Each scene shows the same named points in several views, each turned, perhaps mirrored, and shifted as a whole.
A view may leave some points out. In some views, one point has been moved. Which views, in the order they come, and which point in each? Write no view if no view has one.

Scene 1 (6 views)
panel a:
  vezug [  3.3 -21.6  -1.5 -12.9  13.3  37.2   1.9   0.7]
  Didun [ 25.3 -14.3  -1.2 -15.3   1.1  40.3   2.5  -3.7]
  dipe [ 38.0 -17.8   2.4 -19.7  23.3  45.2   9.0   3.6]
  Pizik [ 48.5 -17.3   6.1 -23.4  -4.7  47.9  -1.7   5.9]
  Rige [ 42.1 -11.7   4.3 -11.2 -10.3  37.8   1.2   3.6]
  Pul [ 32.4 -11.0  -2.6 -18.4  -6.8  43.7   2.6  -9.1]
  lil [ 27.6 -17.0  -1.2 -20.1   9.3  45.3   4.3  -3.0]
  mus [27.0 -9.8  0.8 -4.2 -9.2 31.4  3.1 -2.0]
  dukul [ 28.7 -17.7  -1.2 -21.4  15.5  45.1   6.0  -1.9]
  logit [  3.9 -21.9  -1.3 -16.0   1.0  37.8  -2.5  -0.7]
  gemi [ 46.0 -17.0   8.2 -14.5   0.6  40.9   0.8  11.5]
panel b:
  lil [-12.7   3.3  19.9   2.8 -13.9   0.1  -8.0  14.3]
  Lemo [ -7.9   3.7  19.5  -1.2  -0.5  -9.7 -21.2  16.1]
  lage [  7.1  -8.7   8.0  13.9 -25.5  -8.2  -1.6   8.6]
  vezug [-13.4 -15.8  24.1  -4.9  -0.1   3.1 -12.6   4.0]
  mus [  5.6  -6.8  10.6  -0.8 -16.9 -13.9 -17.2  12.0]
  Pizik [ -5.7  20.8  14.3   8.2 -15.2 -13.3 -14.7  26.5]
  dipe [-12.9   7.4  20.5  19.2  -9.6   2.9   1.6  15.0]
  gemi [ -0.7  13.8  14.1  15.8  -7.4 -13.8 -13.2  21.9]
  Rige [  3.5   8.2  10.2   6.3 -17.2 -17.3 -17.3  20.1]
  Didun [ -6.3  -1.2  16.4  -1.6 -16.7  -5.3 -12.5  13.2]
panel c:
  gemi [-15.2  -4.8 -25.3  18.8 -29.5  12.7  -8.0  -3.3]
  logit [-35.4  -1.8 -12.3  21.8  -3.2  -7.5  -2.7 -21.6]
  Didun [-20.4 -11.5 -16.8  16.0 -15.4   2.0  -2.6 -21.2]
  mus [-25.2  -7.7 -22.9  16.3 -14.8  14.9   7.5 -23.7]
  dipe [ -6.9  -2.1 -21.6   6.9 -25.5  -7.5 -17.6 -13.2]
  lage [-10.4  -6.1 -29.5   2.8 -21.5  12.2   4.7 -31.1]
  lil [-17.0  -9.9 -15.4  14.8 -17.5  -5.0 -10.3 -18.5]
  Pul [-18.1 -21.0 -14.2  18.7 -19.7   7.9  -1.0 -20.0]
  vezug [-30.6   3.5 -16.3  14.2  -4.0 -12.8  -5.6 -24.8]
  Rige [-18.3 -12.4 -22.9  19.8 -25.7  17.2   0.6 -11.8]
  dukul [-13.9  -7.9 -16.2  11.8 -19.5  -7.5 -13.1 -17.7]
panel d:
  Didun [ 29.2  31.9  42.3 -27.6 -16.3 -27.9  -5.6 -15.4]
  Rige [ 38.9  28.5  32.0 -22.1 -14.8 -22.7  -5.0  -1.1]
  vezug [ 29.8  42.0  48.8 -33.7 -16.3 -45.3  -6.1 -30.2]
  mus [ 41.6  28.3  36.9 -24.0  -7.7 -25.2  -0.6 -16.0]
  Pul [ 28.6  25.1  40.8 -27.2 -20.3 -19.6  -4.3 -11.1]
  dukul [ 17.9  40.7  42.4 -29.2 -19.7 -31.6 -13.1 -10.7]
  lage [ 27.0  36.9  34.8 -21.1   5.3 -16.9  -7.4 -15.3]
  gemi [ 35.2  37.2  29.9 -21.0 -17.4 -29.7 -11.6   7.2]
  lil [ 21.9  37.0  42.3 -29.7 -21.4 -31.0 -10.1 -11.6]
  Pizik [ 31.4  30.0  32.4 -23.0 -26.0 -25.5 -10.3   9.0]
  Lemo [ 40.6  33.9  39.7 -29.1 -24.4 -41.5  -5.8  -8.3]
  logit [ 36.5  35.0  48.2 -33.9 -22.8 -44.5  -2.0 -27.9]
  dipe [ 14.7  49.0  37.4 -26.2 -16.0 -32.3 -17.9  -3.5]
panel e:
  logit [ 30.7 -16.3  54.3   5.2 -18.1 -14.3 -25.3  -5.3]
  gemi [ 17.1 -18.7  54.0  -7.1  14.1  -1.5  -8.1 -20.2]
  Pul [ 23.2 -20.5  51.1   1.8   0.0   9.0 -28.3 -19.2]
  Pizik [ 12.1 -26.4  52.0   0.0  15.1   3.2 -14.2 -21.7]
  vezug [ 31.1 -13.0  60.1  -3.9 -19.4 -11.0 -23.2   0.4]
  dukul [ 18.1 -21.4  61.2  -9.4  -2.9   3.6 -20.7  -3.4]
  Rige [ 23.7 -16.2  49.0  -0.8  10.0   2.9 -16.7 -27.8]
  Lemo [ 22.6 -20.2  52.1   5.1  -1.2 -12.7 -15.6 -13.4]
  dipe [ 14.5 -19.9  64.9 -17.9   3.6   5.3 -13.9  -1.7]
  lil [ 20.5 -20.8  58.2  -5.1  -3.9   2.5 -22.7  -6.2]
  lage [ 35.2  -2.3  55.9 -17.9   1.6  13.9 -21.2 -21.1]
panel f:
  dipe [  3.1  65.9   3.0  33.8 -13.3 -19.9  18.7 -20.6]
  dukul [  7.8  65.5   6.3  32.0 -24.7 -20.3  17.4 -26.4]
  lage [ 19.5  44.8   1.5  12.9 -16.5  -9.0  16.5 -25.8]
  Rige [  1.6  52.4   9.9   6.6 -32.3 -16.4  15.0 -17.0]
  Pizik [ -8.6  59.0  13.0  13.6 -30.6 -26.3  18.4 -13.2]
  vezug [ 17.5  73.6   0.5  33.8 -37.8  -2.4   6.8 -33.5]
  Pul [ 10.1  54.5  12.4  17.4 -36.6 -23.5  16.4 -27.9]
  lil [  8.9  64.5   7.3  29.3 -29.6 -19.3  15.9 -26.7]
  Lemo [  0.3  69.7   7.0  20.0 -42.0 -10.5   9.1 -20.7]
  mus [ 12.6  62.4   2.0  16.4 -38.3  -1.1   6.7 -26.0]
Moved in: panel f
  panel f moved: mus
